In the rows, zero is written as 128.
Rows swapped in pairs by one turn or mirror: which row each one swaps with:
The rows were stretched afterwards, more along some directions than others.
Vosu: [103 141 123 144 121 147 107 127 139 124 126 139 121 167 163  84 119 129
 130 130 131  91 161 102 133  98]
pazun: [ 99 155 124 137 133 168 127 132 143 130 161 137 153 159 166  88 102 113
 133 136 122 127 158 108 138 103]
Kuzu: [141 110 150 138 119 110 131 137 125 149 131 112 125 114 120 106 120 100
 127 135 128 111 132 109 124 116]
guvol: [108 137 143 135 133 110 139 125 136 126 121 145 138 125 126 103 126 131
 123 136 112 105 146  86 123 102]
Dul: [ 97 177 123 149 136 156 136 134 135 133 133 150 170 145 145 104 112 123
  99 149 108 133 148  80 138 101]
zapa: [141 107 151 133 139 117 145 129 116 165 144 128 148 106 105 113 120 107
 111 141 133 105 127 100 122 110]
zut: [114 142 127 143 132 149 122 124 150 127 130 129 142 156 164  75  99 122
 110 117 118 102 171  94 131  97]
nafed: [ 71 193 108 132 152 158 125 137 136 120 144 169 160 161 163  90 123 150
 115 148 101 124 148  72 147 104]
Bipob: [109 131 134 150 126 148 125 115 126 125 135 128 149 108 145 115 112 119
  96 137 136 121 147 116 138  98]
Riliv: [104 142 114 125 121 151 125 129 118 130 144 150 132 135 147 111 101 164
 130 142 129 109 168 110 120 107]
Mef: [117 128 148 121 134 157 117 135 126 130 120 138 121 123 123 114 123 120
 145 148 131 121 158 133 132  95]
falin: [ 88 156 104 136 122 169 121 113 114 130 163 141 158 148 167  91 118 134
 112 133 132 108 145 106 127  97]
Lef: [122 144 149 141 136 146 135 115 128 127 131 132 144 105 115 125 102 121
  98 139 138 125 151 123 130 114]
fenud: [ 96 156 118 120 161 162 115 137 115 123 153 146 159 130 141  87 130 128
 118 141 125 114 143  94 145 101]
Geki: [118 128 136 137 115 118 120 142 130 131 123 123 124 133 137 111 122 119
 139 140 124 111 141 106 128 111]
rakor: [113 140 126 149 128 143 125 120 152 124 134 128 143 153 160  75 102 126
 107 122 119 102 171  97 134  98]
Merat: [132 145 138 146 122 159 138 120 131 128 123 119 155 115 126 112  96  98
 101 133 135 140 151 110 127 111]
Tivu: [135 138 133 134 137 138 132 115 125 116 129 124 155 111 120 114 108 113
 112 132 131 123 147 101 135 124]
Tuviz: [ 74 180 105 126 160 156 124 129 136 122 143 170 157 152 152  99 121 155
 114 141 107 128 146  74 148 108]
ved: [ 97 149 124 139 126 124 127 120 137 123 129 142 152 131 140 104 123 129
 117 141 129  98 141  85 127  96]
gat: [147 104 151 136 134 115 144 135 116 165 141 119 140 105 108 112 112 101
 116 135 135 111 131 111 120 117]
tudug: [ 87 150 104 116 163 142 122 115 132 115 148 164 149 137 149  94 124 159
 115 122 123 116 145  94 142 118]
pur: [121 138 120 142 144 158 118 143 135 121 125 128 142 137 147 103 106 120
 143 151 119 127 165 111 150  85]
meli: [ 92 157 100 135 122 169 123 112 117 129 164 142 161 149 166  85 120 136
 107 135 131 111 142 103 129  95]
Bova: [118 125 138 136 152 139 140 129 110 156 158 146 162 127 119 115 117 126
 114 153 133 107 135  93 133 106]
disek: [121 132 123 146 143 157 122 135 128 127 132 126 144 127 143 105 103 119
 127 150 126 125 156 109 148  82]
samo: [111 128 134 128 124 159 111 121 119 127 128 148 117 139 134 105 126 131
 144 140 148 108 156 124 134  97]
funi: [117 128 135 138 116 117 120 142 131 126 125 121 130 127 132 114 125 122
 136 140 121 115 140 107 129 114]
dom: [ 89 138 134 143 143 144 119 135 137 132 155 157 171 132 149  99 113 133
 105 137 133 129 147  95 143 120]
bek: [ 72 136 109 144 134 147 126 140 133 106 158 158 165 146 173 100 114 151
 123 133 129 105 161 108 138 101]
mava: [133 131 162 138 145 130 145 143 147 130 120 126 133 131 121 100 106 103
 136 139 111 133 166 104 132 104]
Zez: [124 128 133 140 117 115 122 138 130 132 122 124 127 126 126 114 122 120
 133 141 122 116 140 108 127 113]
bidif: [114 143 145 137 139 154 137 144 147 118 139 133 136 154 150  89 101 113
 145 136 116 134 170 112 139 110]
nit: [118 139 141 143 130 158 138 134 143 129 146 129 137 159 146  95  96 109
 141 138 114 130 167 117 133 101]
zugu: [ 98 158 106 126 140 163 113 121 109 129 152 140 157 134 148  88 127 134
 112 138 125 106 141  94 135  93]
gav: [ 78 187 110 141 150 159 126 135 135 124 140 163 166 160 159  99 119 141
 109 149 104 126 146  73 145 102]
rume: [108 117 117 119 146 140 129 118 129 117 141 147 139 120 140 100 120 144
 126 116 142 112 154 117 134 117]
takil: [125 116 137 120 133 133 140 129 135 139 140 140 152 156 146  93 123 120
 122 116 114  94 157  95 130 127]
Tusis: [ 70 188 104 132 156 158 122 135 140 117 142 172 164 158 158  98 126 151
 115 149 101 125 146  71 149 104]
bog: [123 119 138 121 138 136 141 133 134 140 138 134 149 148 144 103 126 116
 125 116 117  99 152  99 134 133]
zotul: [102 128 114 121 155 143 127 114 124 114 143 151 142 120 139  98 119 151
 122 117 141 118 152 113 138 117]
Zoz: [ 99 151 111 136 124 169 123 120 128 130 162 132 153 157 168  92 106 119
 121 130 126 118 150 115 128 102]
ver: [115 144 151 141 134 148 135 116 130 128 131 131 144 103 116 132 106 117
  99 141 140 129 151 126 127 111]
puz: [ 94 144 118 140 124 146 118 133 123 127 138 154 144 134 147 116 106 158
 122 146 125 117 160 109 124 106]
dov: [ 94 120 113 139 133 146 131 128 132 109 154 150 157 135 159  98 114 149
 123 122 144 107 162 113 132 104]
tez: [132 129 160 136 146 129 144 145 144 128 120 132 130 138 122  97 101 110
 139 137 112 130 168 103 130 102]
Deror: [ 97 111 122 135 137 142 131 124 130 113 147 148 151 127 149 109 113 146
 126 120 149 107 160 123 133 112]
Nekis: [124 125 134 154 128 149 127 121 128 127 131 119 148 107 143 116 102 111
 104 136 132 124 150 115 137  94]
Kubis: [100 145 130 134 158 147 134 127 116 146 159 158 171 136 125 113 122 140
 111 157 129 109 142  85 136 106]
Tigi: [127 137 151 135 147 145 140 144 148 123 130 129 135 147 133  93 102 110
 142 140 111 133 169 109 137 105]
Boku: [ 97 161 107 120 150 165 116 126 109 126 154 147 158 133 149  87 135 135
 115 136 124 106 140  89 138  95]
Lunu: [ 95 180 122 145 133 164 133 134 131 133 134 151 168 153 147 102 108 121
 100 150 110 133 149  81 136  94]
Lat: [125 122 133 113 134 142 138 132 133 129 137 139 133 143 139 109 109 142
 128 129 120 101 172 114 127 130]
dazul: [ 88 155 103 137 123 164 118 109 113 129 163 143 159 143 165  91 120 137
 105 130 132 103 144 100 126  99]
Fadek: [105 132 116 120 160 144 128 119 124 115 142 148 139 121 146  98 121 147
 126 114 137 118 149 110 136 118]
kevit: [ 75 174 100 120 162 148 120 127 136 114 155 172 160 151 163  90 126 159
 121 135 104 120 148  75 153 115]
Topum: [117 143 151 144 136 145 136 120 133 125 128 131 144 104 113 131 106 118
 101 138 138 126 149 128 129 111]
turap: [107 152 142 128 140 152 126 156 137 136 138 132 145 132 155 100 112 107
 139 146  91 122 158 114 140  88]
Vop: [116 135 145 147 127 141 137 116 129 130 136 129 147 100 132 125 104 118
  91 133 138 122 145 121 130 112]
podo: [115 142 143 138 141 152 137 144 151 121 140 132 139 152 144  96 101 113
 144 141 110 132 170 110 135 105]

Bipob is swapped with gat
ved is swapped with Tivu
kevit is swapped with pazun
Vosu is swapped with Lat
takil is swapped with zut
samo is swapped with Riliv
dom is swapped with turap
Tigi is swapped with gav

